In the data rows, the value 128 means zero.
Each pair is two rows. How far apart are they, by a hidden measure? 0 means very close, and 40 very far. Two or three weighted sums of its numbers give each row a place; it is the straight-line distance between the places.
[182 136 172 105 111 170  54  86 196 172 150  84 163 157 124 195]
[ 92 118  93 132 144 113 167 153  97  96 137 149  94 109 159  97]: 7
[139  44 136  33 141 220 108 139 166 137 196  94 144 111 122 140]
[128  63 123  55 163 176 119 138 138 124 168 102 138 100 137 157]: 13
[156 175 150 134 105 140 110  85 136 190 106 116 181 203  23 168]
[104 124  94 137 137 120 159 148  94 104 126 159 104 107 151  93]: 17
[181 182 161 126   1 139 122   0 149 160 126  40 156 199  93 154]
[ 93 120  93 132 142 120 160 161 106  92 134 147  94  92 162 103]: 6
[187 110 148 100 177 203  93  95 158 173 147  25 183 149  95 187]
[ 90 112  94 126 147 125 162 160 108  91 138 143  90  90 164 103]: 10
[140  74 125  74 160 202 119 122 138 119 174  78 133 104 127 148]
[146 165 140 173  64 118  98  93 125 154  57 123 158 181 108 150]: 23
[ 91 118  93 137 146 120 167 158 102  96 127 150  94 100 162  98]
[102 112  93 130 145 122 155 167 100  89 140 140  95  94 165  99]: 9
[139 101 131  53 172 194 103 133 152 138 205  98 135 117 133 163]
[124  31 118 107 216 150 131 153 129 107 205 127 121  71 157 133]: 16
[ 97 110 102 125 152 126 156 174 104  76 143 141  94  93 167 111]
[ 87 102  85 135 150 119 165 158  98  97 142 145  91  91 161 101]: 11
[156 172 156 142  78 108  99  75 201 163  93 119 167 189  37 167]
[107 106 103 116 174 133 145 183 111  94 153 135 104  63 188 112]: 10
[117 144 118 158 122  98 142 134 113 115 117 164 113 127 133 102]
[116 152 129 160  96  99 130 125 123 126 103 150 125 142 127 122]: 7
[ 95 116  97 128 154 124 157 160 104  92 139 147  86 100 163 107]
[ 92 115  96 131 145 115 157 160  98  88 137 151  92 106 154 101]: 4
[142 172 150 132  93 117  92 107 149 154  80 126 151 175  46 147]
[ 98 126 105 143 136 112 157 147  94 104 127 155 101 111 149  88]: 9
[ 95 118  95 137 150 123 158 153 100  99 137 145  89  98 157 100]
[125 148 119 170  92  96 136 123 120 132  95 141 127 142 126 120]: 13
[119 146 124 159 114  94 135 130 114 120  89 144 122 133 124 105]
[114 129 109 150 126 102 149 144 103 109 120 163 112 125 136 100]: 8
[ 94 119  96 135 140 111 165 153  96  99 137 149  91 105 152 102]
[120 138 116 157 120  92 145 130 114 115 117 163 111 122 136 107]: 8
[100 119  97 140 143 119 165 156  98 102 127 150  94 104 153 103]
[125 153 122 176 104  89 137 128 109 129 109 154 124 135 137 117]: 12
[ 98 126  96 143 132 114 163 151  88  98 123 155 102 112 149  93]
[108 133 110 145 120 101 143 144 105 118 121 166 113 120 139 100]: 4
[118 145 120 167 107  97 132 128 118 127  91 148 121 131 125 119]
[121 146 122 171 115  95 141 133 110 122 108 151 123 128 133 110]: 6
[166 128 164 118 111 191 106 114 255 181 146  85 174 142 114 187]
[ 99 109  87 127 156 125 153 174 109  84 143 142  97  89 163 110]: 15
[ 92 119  84 131 147 123 163 169 104  90 142 144  88  98 160 104]
[ 98 114  96 135 139 114 168 158  97  98 133 150  94 105 151  98]: 4
[179 167 166 143  88 147 125 112 161 184 116 120 145 255  60 157]
[153 151 248 133  90 131  87  97 191 199 115 118 135 152 109 167]: 27
[150 132 179 115 129 127 102 115 170 134 140  26 153 153  97 175]
[ 95 115  88 133 157 123 158 165 105  94 141 141  79 100 161 102]: 15
[107  66 114 109 191 137 144 162 119 105 177 127 114  56 163 120]
[111 131 107 149 131  95 148 140 110 111 123 167 113 114 148 100]: 9
[126 174 127 150  94  95 133 115 123 136  95 140 132 143 124 124]
[ 91 118  98 140 142 111 162 159  96  97 134 158  93 107 151 100]: 6
[138  60 128  83 210 157 127 146 130 118 255  97 129  88 145 146]
[146 129 179  86 111 163  98  90 149 154 143 105 218 124 108 206]: 34
[179 134 183 129 109 141  83  42 155 191 121 108 163 158  96 149]
[169  96 142  80 136 197 113  88 160 143 156   7 143 123 122 255]: 30
[107 134 104 151 122 106 151 148 105 114 120 161 110 122 143  98]
[130 165 124 162 100 102 133 127 129 123  96 131 136 147 118 124]: 5
[181 135 232 112 120 148 101  72 170 218 137 107 166 141  94 164]
[103 127 100 138 141 116 154 153  84 101 136 149  97 105 149 102]: 17
[ 92 118  95 132 143 123 159 157 101  93 137 151  86  92 161 105]
[126 179 134 149  97 107 132 123 118 130  83 141 129 151 116 118]: 11
[151 140 167 148 122 144  81  90 150 161  92  85 169 160  99 184]
[101 128 104 137 134 110 157 147  95  99 124 156 104 113 150  86]: 24
[100 131 107 143 133 100 150 147 102 108 124 152 104 114 142  97]
[126  72 131  63 197 172 126 135 145 118 183 103 134  97 132 154]: 16
[124 149 121 171 104  97 130 132 117 130 111 146 129 135 123 124]
[152 107 142  89 140 159  88 124 157 155 159  48 137 130 116 211]: 21
[167 135 165 115 103 142 118  76 131 158 119 123 149 191  74 135]
[122 155 124 162 110  86 135 125 121 131 103 153 125 137 132 114]: 7
[125 155 126 168 104  96 130 124 114 128  97 152 118 138 124 120]
[142   8 130  84 170 181 115 128 145 126 171 108 121 121 128 146]: 10
[130 153 128 169 103 102 134 124 117 129  98 145 126 133 126 116]
[109 131 108 148 129 101 150 144 100 109 119 159 105 118 148 101]: 10
[164 135 152 128 105 141 107  26 150 163  98 134 153 164  85 170]
[125 153 121 165 101  95 130 123 118 124 104 146 126 137 124 115]: 29
[170 139 205 120 112 143  86  78 140 169 126 121 177 149  12 189]
[177 148 159 119 121 157  80  89 168 222 112  76 156 141  91 158]: 9
[122 150 119 176 102  98 132 128 111 134 100 153 122 138 127 120]
[162 117 196  86 144 162 115 123 168 139 152  58 172 158 137 154]: 20
[131  15 129 106 202 153 127 121 130 114 230 105 134 101 146 141]
[126 152 115 164 110  93 132 131 117 124 104 154 127 136 130 117]: 25
[112 127 110 147 130 100 146 146 102 109 119 168 111 118 142 102]
[ 94 115  86 136 140 121 171 167 103  91 137 146  96 105 156 102]: 5
[147 113 145  37 116 171  77  88 158 155 140   2 148 144 103 165]
[103 123 107 146 136 109 156 155  97 105 127 154  97 109 150  85]: 16
[ 98 125  95 131 139 119 170 153  96 102 132 153  96 106 153  92]
[159 128 164  60 202 209 100 122 129 143 164  66 136 121 132 163]: 11
[133  55 125 101 198 165 126 140 140 126 220  98 127  91 158 135]
[149 167 152 136  99 121 102  81 138 150  97 100 151 160  70 135]: 20
[134 135 152 128  67 119 113  74 150 196 126 129 138 181  66 144]
[142  71 140  13 107 145  96 127 181 134 147  68 148 119 104 164]: 29
[172 141 149 127 110 131  97  80 172 225 125  86 157 179  33 141]
[122 156 126 167 110  96 135 130 115 128 105 141 127 136 127 112]: 14
[114  71 120 107 192 137 137 155 120 102 161 122 111  48 169 122]
[141  86 129  48 138 203 104 118 160 143 165  86 146  86 146 151]: 6
[125 148 123 159 120 103 135 127 123 127  96 144 129 136 121 120]
[114 143 117 161 116 102 146 130 111 122 107 155 120 126 138 109]: 3
[141  56 133  97 159 163 113 129 148 128 220  91 136 103 141 140]
[162 129 151 107 119 156  93 120 194 143 122  78 173 133  98 214]: 25
[107 135 112 153 122 102 147 139 111 116 122 168 114 126 138 100]
[140 212 131 143  81  99 121  94 130 146  69 120 149 184 112 127]: 10
[177 128 212 116  91 142  50  62 212 195 156 107 160 173  96 192]
[119 136 117 151 123  96 148 139 107 114 112 169 110 124 141 102]: 15
[167 151 152 130 134 138 120  79 167 233 124 122 188 210  22 177]
[158 142 187 108 110 142  77 103 176 194 161  98 195 151 122 172]: 34
[ 96 117  95 141 133 117 162 159  94  98 128 149 102 107 154  98]
[191 128 163 114 117 149  99  57 187 133 151  58 208 137  86 143]: 15
[143 177 131 139  60 117 118 111 126 183  83 142 141 167  96 121]
[141 213 140 132  98 114 105  87 144 175  92 138 169 197  59 132]: 16
[186 105 151  97 134 204   0 106 202 153 196  87 192 145  97 167]
[122 153 130 158  99  94 137 126 124 134  92 153 128 137 126 113]: 28
[ 93 115  92 132 144 122 157 161 104  96 137 149  91 101 159 103]
[125 154 124 153 106 101 132 122 123 128  96 142 127 143 126 118]: 9
[221 123 211 123 125 162  86  72 148 191 132  64 176 140  77 201]
[151 153 139 136  16 124 101  97 124 166 129 118 155 194  65 148]: 28
[158 138 185 111 122 131 116 114 220 170 139 120 160 216 107 163]
[151  91 156  58 150 178  72 121 206 161 149  72 147 115 130 157]: 15
[122 154 125 175 110  84 136 125 114 121  88 144 126 138 126 117]
[119 142 117 159 112  88 147 131 120 123 109 153 118 136 132 104]: 8
[130  42 126  90 182 165 133 140 129 121 198 109 138  90 144 127]
[142 210 129 162  53 121 109 100 136 137  69 127 147 164 110 134]: 20
[124 152 125 168 112  86 134 128 116 124 100 143 126 131 128 110]
[101 134 103 141 131 105 150 148 103 105 119 160 106 121 139  98]: 10
[135   9 125 104 194 166 116 137 129 117 189 108 131 101 149 145]
[150 154 155 109  86 142  83  84 167 220 100 114 225 191  79 177]: 17
[149 153 150 123 115 144 110  97 140 160 125 115 138 187  89 130]
[139 179 140 137  48 123 111  99 136 147  61 122 145 162 117 116]: 18
[124 151 118 165 116  79 135 127 114 119 101 151 120 136 125 111]
[162 121 176 110 155 242  91  85 204 179 157 107 192 137 119 197]: 33
[173 174 159 145  72 148  90  93 146 151 100 102 204 188 108 139]
[177 127 167 101 142 173  89  95 157 138 135  89 144 146 120 191]: 39
[171 126 167 122 129 168  83  98 214 172 191  57 228 122 101 172]
[157 143 160 133 104 141  91 100 185 169 107  98 162 200 109 218]: 36
[109 131 110 140 128 104 152 141  99 108 117 161 105 121 139  98]
[142 188 149 144  69 126 116  92 142 148  96 125 138 173 104 134]: 4
[ 94 117  93 138 143 121 164 155 101  93 133 143  95 104 162 101]
[124 160 122 161 105 101 133 123 121 124  98 144 124 143 125 118]: 7
[ 96 108 104 129 166 127 157 185 112  92 149 135 102  86 172 114]
[128  35 136  88 207 173 114 139 144 120 190  98 142 107 137 145]: 16
[111 137 119 152 119  96 143 143 110 122 113 153 112 124 133 106]
[189  89 170  57 149 187  87 104 191 166 146  90 167 124 117 179]: 13
[126 159 119 168 114  87 138 121 115 125 100 138 127 137 131 122]
[119 143 122 154 116  90 147 135 117 119 105 148 123 130 132 113]: 3
[120 148 126 169 109  97 144 136 121 129  98 151 120 143 131 124]
[103 130 103 141 132 103 158 151  92 107 122 152  94 109 145  94]: 9
[150 185 163 117 112 128 110  99 167 153 103 125 137 179  87 136]
[123 168 128 159  92 105 126 122 124 120  99 148 125 140 133 123]: 14
[115 132 114 150 126  97 150 141 100 114 115 164 107 125 136 105]
[106 131 112 153 132 102 153 142 105 121 116 160 111 122 141 100]: 7
[152 173 133 142 104 129 112 119 136 161  61 123 148 163 110 126]
[112  75 109 119 203 135 138 159 116 105 171 130 107  75 174 120]: 19
[122 158 122 156 108 101 130 124 120 128  96 145 128 130 124 119]
[ 93 119  83 124 150 127 154 173 104  92 142 140  91  83 162 106]: 11
[102 130 104 145 137 108 154 151  93 104 123 157 106 116 146  97]
[122 144 120 164 109  91 136 137 114 123 103 144 120 143 127 112]: 7
[110 132 108 149 133  99 151 140  99 111 115 167 108 122 145 101]
[114 138 115 152 117  97 146 136 106 113 115 156 113 125 133 106]: 3
[112 132 114 156 125  90 149 137 110 118 112 159 114 126 130 100]
[150 146 165 119 105 120 101  53 148 166 116  93 148 186  99 162]: 15
[ 99  99  96 118 155 133 146 170 113  90 149 141  99  74 192 119]
[129 157 130 160  93 101 136 118 125 134  95 139 135 145 120 115]: 11
[211 152 150 117 109 140  92  21 142 205 136 107 207 198 109 164]
[176 122 184  83 107 200 104  99 178 144 127 105 158 166  99 194]: 18
[112 137 109 146 120  98 147 139 105 117 113 161 110 117 141 105]
[151 106 134   4 136 205  91 136 154 133 176  64 127 104 107 137]: 23
[129  17 136  79 168 180 118 143 134 105 211 115 135  94 145 142]
[122 155 122 180  90  98 130 128 115 134  95 147 132 150 131 116]: 16
[153 167 160 129  59 119 122  77 143 139 110 137 137 185  94 144]
[128  31 128  92 188 174 131 135 140 123 231 105 131  89 144 133]: 24
[ 91 110  95 132 147 122 163 159  98  93 132 143  88 101 159 106]
[108 125 104 145 136 110 153 143  97 110 123 165 104 116 144  93]: 6
[ 99 124 103 140 136 112 165 146  92 100 129 162 103 109 152  88]
[107 100  99 122 164 127 150 187 111  88 144 137 105  84 184 111]: 10
[145 124 186 125 123 132  65  74 199 171 116 108 165 143 103 251]
[115 151 115 164 117  83 138 128 112 123 105 156 120 129 130 114]: 26
[114 141 123 167 116 100 144 134 114 123 107 155 109 138 129 106]
[114 134 109 146 126  98 150 138 110 116 113 158 114 119 140 102]: 6
[ 90 115  88 135 145 119 161 157  94  93 142 147  92 101 159 110]
[136 116 181 104 115 165 106 101 161 152 133  46 169 125  95 193]: 24
[119 146 118 160 110  73 142 128 111 122 105 153 115 134 129 110]
[139  83 138  46 174 166 119 146 137 132 206  93 125  89 141 130]: 17
[115 147 125 176 105  96 129 123 116 121  92 147 122 145 120 113]
[124 152 120 172 110  94 137 132 114 122  98 148 125 136 132 112]: 7
[233 161 196 119 130 183  85  95 142 187 124  95 230 193  95 151]
[ 89 116  94 132 145 120 160 162 105  92 136 147  93  99 153 102]: 31
[ 92 117  97 133 146 119 167 161 102  86 134 144  92  96 158 100]
[117 135 113 154 122 101 139 140 104 115 116 161 115 125 139 105]: 7
[134 110 149  67 144 198 109 133 148 140 129  73 145 132 123 160]
[ 90 108  94 129 154 123 157 176 106  86 140 141  98  90 172  99]: 12
[164 158 148 126  89 137 100  92 145 146 112 128 172 183  74 152]
[ 92 119  92 129 146 115 163 163 103  97 143 148  82 100 165 103]: 11
[171 121 154  96 120 218  73  84 179 174 141 112 155 137 115 175]
[ 86 123  94 134 142 119 154 161  92  94 135 147  84  99 158 101]: 9
[114 129 107 151 123  96 151 142 111 113 108 164 110 124 135 108]
[183 138 191 106 125 138  64 118 185 178 134 105 161 130  71 160]: 10
[163  89 193 112 129 137  68 114 228 178 132  83 150 149  97 149]
[ 94 112  94 127 153 125 153 167 106  79 144 143  99  94 168 105]: 17
[119 142 121 164 109  89 132 128 121 128 108 141 124 130 130 115]
[112 133 109 146 121 101 146 137 105 117 112 155 103 121 140 104]: 10
[128   4 126  70 214 157 123 144 126 120 198 110 121  86 150 129]
[126  56 135  94 185 169 126 145 139 122 190 117 125 101 140 141]: 4
[119 146 120 162 112  89 135 131 114 124 105 147 121 136 125 115]
[129 175 128 155  99  93 125 111 127 135  91 134 135 157 122 124]: 3
[142 114 150  57 132 179 107 120 169 125 175  79 141 110 139 182]
[142 118 213 116 129 182  96 104 135 126 142  78 134 129  98 165]: 32
[130 200 129 149 112 116 126 122 126 133  67 127 137 147 101 131]
[119 140 123 160 113  91 135 126 108 127  99 148 123 139 129 118]: 12
[143 174 139 150 103 118 130 107 137 151  47 139 137 178 103 134]
[170 133 147   5 145 208 105 120 146 177 133 103 131 123 104 156]: 30
[193 154 135 120  84 141  75  65 176 181 114 125 146 214  71 150]
[ 92 119  96 137 141 118 167 159  92  99 138 151  95 106 155  97]: 20
[187 178 171 106 120 155  69  91 158 183 134 104 206 156  95 155]
[153 146 145 123  84 137  98  84 139 167  85  99 181 159  84 153]: 18
[148 136 178 124 110 144 112  78 137 161 119 117 150 220 106 136]
[145 157 146 122  99 143  61  82 164 162  99 104 147 162  56 135]: 13
[141 159 159 132  86 156 104 101 190 147 126 127 158 164  86 146]
[160 149 161 127 108 143 105  98 147 165 128  82 190 198  85 144]: 9
[151 130 188  92 134 200 105  91 160 173 137 100 166 139  75 181]
[108 141 108 150 126 102 146 138 105 111 118 161 114 131 144 102]: 25
[ 98 123  96 135 140 113 162 152  93 104 133 152  93 104 157  97]
[144  43 138  53 164 169 120 137 146 130 232  87 143  97 148 141]: 22
[124 151 122 165 113  92 135 129 109 123 114 146 117 143 135 109]
[109  93 106 118 185 135 145 179 111  98 160 136 108  59 166 121]: 8
[213 142 213  78 121 189  93  97 215 238 126  61 155 130  86 212]
[ 93 112  89 132 153 119 160 158 103  88 141 141  90  93 164 103]: 26
[154 122 154  87 136 145  85  70 138 150 156  91 173 132 112 160]
[123 139 120 177 110  90 136 129 118 124 108 148 123 136 133 120]: 18
[ 96 113  90 131 150 115 157 160  94 101 135 146  92  94 155  99]
[122 144 119 167 119  92 145 139 105 120 109 154 115 133 132 103]: 12
[ 99 102 103 125 177 129 151 182 111  98 157 133 105  82 174 108]
[ 98 131 103 144 136 109 155 144 100 111 130 157 106 112 146  99]: 6
[192 133 163  77 133 152  56 113 165 255 127  82 176 149 100 153]
[100 123 101 140 135 113 160 165  89 108 128 158 100 109 150  92]: 3
[132 199 136 137  69 107 115  94 129 153  71 140 131 160 118 131]
[118 146 120 159 113  91 137 138 114 117 107 154 119 130 133 110]: 12
[ 92 116  90 135 142 121 164 158 100  97 134 141  90 104 164  96]
[232 128 165 116 125 134  60  69 161 201 139 113 147 177  86 157]: 26
[153 147 211  86 139 142  67  92 222 127 140  38 166 147 107 236]
[ 96 125 101 138 147 117 161 155  94  99 134 154 100 106 152 100]: 6
[142  88 142  95 151 203 108 132 145 119 174  96 135 131 134 151]
[154 181 188 126  77 136  94 107 136 156 113 133 161 153  70 158]: 12
[ 93 120  92 135 139 117 163 156  85  92 134 151  97 106 159 100]
[225 130 236  93 137 149  50   0 159 167 130  89 155 132  72 172]: 21
[ 94 119  92 136 147 120 170 159 102  92 133 145  99 101 159 101]
[ 77 116  89 131 148 122 160 161 102  93 139 147  88  96 159 101]: 7
[ 96 120  91 135 140 118 161 153  96  99 130 148  88  99 156 100]
[125 154 123 171 118  96 140 129 118 128  90 149 122 135 129 117]: 12
[101 128  98 145 133 113 161 150  94 108 128 160 102 105 146  94]
[144 152 133 106 185 152  82 107 199 144 138  50 161 138 127 203]: 18
[131 156 130 155  89 109 129 116 120 139  85 141 132 132 126 120]
[128 158 122 160 105 102 133 122 119 129  96 143 132 151 128 113]: 9
[152 125 154  90 148 183  57  99 236 164 137  51 192 140  45 167]
[110 135 109 146 130 107 141 141 101 113 113 171 112 127 136  98]: 16
[122 153 127 158 108  95 135 120 114 129  91 143 126 135 131 113]
[101  98 109 121 165 132 143 172 114  83 156 134 107  76 173 114]: 9
[104 127 105 143 128 105 155 148  90 109 122 165 107 113 142  98]
[ 99 102  95 128 156 130 158 173 102  78 150 140 102  90 172 117]: 5
[169 162 142 114  95 125 109  46 149 220 117 129 136 220 101 138]
[195 134 186  69 145 157 100 110 178 166 136  89 189 132  59 220]: 18
[204 118 166 112 118 182  72 102 156 156 138  96 154 159  77 143]
[ 89 121  92 137 150 113 166 161  96 100 135 149  95 102 158  95]: 22
[164 141 173 136  97 161   0  96 186 207 101 101 166 186 114 170]
[165 125 179 126 107 153 100  45 162 159 125 113 191 147  94 154]: 11
[122 157 121 175 116  87 141 135 113 130  91 153 119 130 132 112]
[146 105 152  82 125 167  86 109 182 142 165  72 173 111 115 192]: 18
[132  80 137  66 158 187 112 133 134 130 217 108 143  95 149 143]
[151 156 148 140  64 136  99  79 134 175 117 120 137 159 106 137]: 20
[125 158 120 169  98 104 132 118 116 135  88 139 126 143 121 123]
[166 133 215  99 145 181  80 108 255 144 139  42 158 141 110 200]: 9
[117 136 113 156 118  98 148 128 114 119 109 161 116 128 137 111]
[168 132 189  79 142 157  66  90 189 161  92  90 166 154 111 197]: 10
[103  99 108 117 165 132 150 172 114  83 149 134 111  80 189 115]
[166 149 179  72 105 165  94  69 148 164 135  84 165 124  95 180]: 18
[119 149 122 164 116  97 144 128 116 123 109 150 124 135 131 114]
[112 134 111 152 122 106 153 141 100 115 112 169 115 121 147 104]: 2
[112 138 112 163 123  92 142 138 103 113 113 157 115 126 133 106]
[128 150 125 166 104 107 132 129 112 130  78 143 132 151 124 119]: 9
[ 91 117  90 135 148 123 166 168 103 102 132 148  93  95 170 105]
[108 143 112 157 123  89 144 134 107 116 107 165 114 127 135 108]: 4
[108 131 111 153 125  97 151 144 104 113 117 154 110 125 144  94]
[122 151 118 166 103  87 140 125 116 125  94 155 119 138 126 113]: 6
[105 126 102 140 133 117 160 153  90 102 132 162 102 111 149  92]
[ 87 111  90 135 145 123 161 163 105  96 141 146  87  99 162 104]: 7
[101 127 105 137 139 113 161 149  92 103 132 148 100 108 153  99]
[123 167 128 164  70 118 113  94 128 136  82 133 138 149 105 125]: 15
[196 135 174 102 115 152  83  79 147 153 141  82 158 183 102 162]
[127 153 126 181 105  98 136 126 121 132  95 147 120 137 123 120]: 22
[ 91 117  89 130 143 123 158 167 104  94 136 142  92 100 168 105]
[ 98 119  98 137 148 116 167 154  97  96 128 145 100  99 152 105]: 5
[210 153 168 129 109 122  67  74 168 170 116  80 185 147  85 143]
[ 93 111  96 126 152 119 157 160 108  93 142 143  93  97 163  98]: 21
[103 128  98 146 134 107 152 143  97 108 127 164 104 114 140 101]
[134  67 135  49 176 174 122 147 143 121 199 113 128 111 141 137]: 17
[157 172 166 127 107 127 120  66 181 157  94 111 188 206   0 161]
[137 114 135  50 133 209  89 102 156 144 159  71 179 135 124 184]: 11
[162 152 179 111  94 129 111  23 145 153 106 111 161 170  86 177]
[175 150 168 121 121 157  95   7 166 180 134 124 228 139 101 191]: 24
[121 164 119 155 111  90 134 126 113 132  90 149 117 132 129 116]
[ 84 116  91 133 147 120 164 158 101  96 136 145  98  98 162 105]: 12
[199 144 169 116 103 132  91  69 194 165 122 111 158 253  79 157]
[ 90 113  92 133 144 120 161 162  99  83 136 146  92 103 167 100]: 24
[116 151 117 162 121  96 137 133 115 122 109 148 129 134 127 119]
[ 94 112  90 130 145 122 161 172 104  94 136 145  91 103 166 101]: 9
[136  48 138  58 178 169 119 136 146 113 255  99 129 106 137 149]
[171 138 156 132 100 132  97  53 152 169 131 113 186 183  47 162]: 27
[ 90 112  92 129 148 123 157 165 107  95 141 143  92  96 167 105]
[159 114 160  51 117 164 113 104 197 157 133  57 185 136 121 173]: 6
[ 86 107  96 132 157 126 158 166 105  83 138 141  95 106 168 101]
[101 125  97 141 140 110 170 149  98 106 129 156 107 111 152  93]: 3
[ 98 108 103 121 161 125 152 170 109  89 145 136  94  89 169 108]
[133 198 137 165  72 111 113 112 133 150  72 116 149 195  77 134]: 13
[162 208 144 123  23 134 108  92 147 140  76 114 153 161 113 129]
[ 94 125  98 139 136 117 159 159  92 101 127 153 102 104 158  95]: 21
[128 158 125 157 100  96 142 122 117 125 104 145 124 136 125 115]
[ 92 112  94 136 149 121 161 161  98  93 136 152  95  98 156 105]: 10
[124 145 126 159 111  91 132 128 121 125  82 149 131 130 128 120]
[ 96 114  96 128 156 129 152 170 105  80 146 141  98  98 158 106]: 14
[101  85 104 126 170 128 148 179 115  88 147 133 100  87 172 114]
[ 93 114  91 127 162 121 154 169 107  86 142 145  92  89 167 106]: 8
[145 141 161 132  58 147  90  91 161 172 132 123 186 149  18 164]
[210 129 184 122 147 160 112 108 159 193 135 113 164 168  79 225]: 39
[130 171 128 159  92  95 129 123 120 126  98 144 129 155 114 123]
[101 125  94 140 138 114 165 150  95  98 135 150  96 113 154  99]: 9
[176 137 170 117 103 134  73  46 181 206 105 110 183 171  62 156]
[132 156 127 157  89 101 137 119 121 131  72 144 130 146 125 121]: 17
[125 170 125 156  86 107 129 128 130 133  75 141 133 142 122 126]
[151 146 164 120 105 127 111  71 170 178 115 123 142 135  75 154]: 18
[117 147 113 158 116  96 140 129 110 121 102 151 120 135 132 114]
[120 148 116 169 111  87 137 130 116 127 105 154 122 134 131 105]: 6
[ 87 110  92 133 145 121 156 166 109  97 140 144  89  92 165 106]
[156 136 175  94  79 165  97  96 152 167 125  87 161 192 108 182]: 7
[119 143 120 165 114  86 135 132 120 123 105 148 120 135 132 109]
[151 191 136 155  61 109 117 111 131 149  70 126 141 155  97 132]: 13
[115 144 118 154 123 102 144 137 111 114 113 162 112 125 135 108]
[ 89 122  90 133 151 119 162 163  97 100 130 142  92  95 158 103]: 8
[106 131 110 145 131 108 151 149 102 110 120 163 105 117 142 102]
[148 131 148 141 102 119  92 102 163 170 105 116 150 150  65 136]: 10
[150 123 134  59 134 186  63 130 147 151 157  81 162 130 127 186]
[101 123 102 141 134 113 162 146  96 105 131 155 103 113 153  93]: 8
[185 142 157 125 124 192 111  81 185 210 137 115 167 145 101 166]
[ 89 112  92 133 142 124 164 164  98  91 134 142  92  97 158  98]: 10
[163 158 139 139  69 119 107  95 134 165  76 126 136 187  96 141]
[103 137 114 159 124  99 145 137 105 113 109 165 113 131 141 106]: 17
[122 155 126 169 118  96 130 124 120 125  97 147 129 135 126 116]
[131  99 129  76 178 157 107 140 137 124 145 100 151 118 130 145]: 14
[100 122 107 143 135 107 154 146  91 101 126 163 104 116 142  94]
[125 151 127 153 113  94 134 124 120 128  86 138 124 137 125 115]: 9
[101  98  96 126 160 130 147 172 107  83 148 136  98  85 170 117]
[156 143 153 123  68 120 106 102 147 191 112 117 154 199  78 137]: 10
[196 117 176  97 139 174 111 122 188 183 132  59 154 134  93 192]
[126  55 129  86 218 179 119 134 137 121 179  93 133 113 140 142]: 32
[175 137 137 103 126 149  58  88 165 156 107  59 150 130  77 158]
[150 141 145 135  10 124 107  51 144 159 106 124 190 178  70 136]: 34
[ 94 111  95 128 150 120 159 164 110  85 139 143  97  95 165 108]
[105 135 113 148 123 101 149 141 109 115 111 164 110 122 139 100]: 7
[145  95 131  86 172 189 111 131 133 129 168  97 147 105 139 149]
[106 129 105 145 131 112 150 144 102 107 124 162 101 116 144  95]: 6
[138  94 140  51 165 175 110 120 141 122 159  61 144 107 133 135]
[105 124 103 147 138 112 153 146 102 106 122 156 104 111 152  93]: 9
[101 125  90 136 138 117 157 154  93  96 128 149  99 111 145  91]
[106 132 106 148 130 107 150 142  96 108 123 160 102 121 145  95]: 3
[162 177 137 135  52 118 111 100 128 150  70 140 150 175 111 119]
[ 95 118  94 135 145 114 162 164  99  93 138 154  93 111 161  95]: 18
[ 90 114  90 132 145 121 162 157 101  92 136 147  83  91 162 103]
[114 140 117 157 122 101 148 132 105 116 113 162 118 126 137 103]: 11
[126  54 122  97 243 146 133 146 130 115 197 117 118  85 161 132]
[147 137 162 139  98 121 114  61 133 161 105 129 167 255  34 135]: 15
[113 128 116 157 123  98 137 135 106 122 117 164 112 128 143 107]
[187 138 156 111  72 128 104  95 157 210  81 100 142 216  32 131]: 20
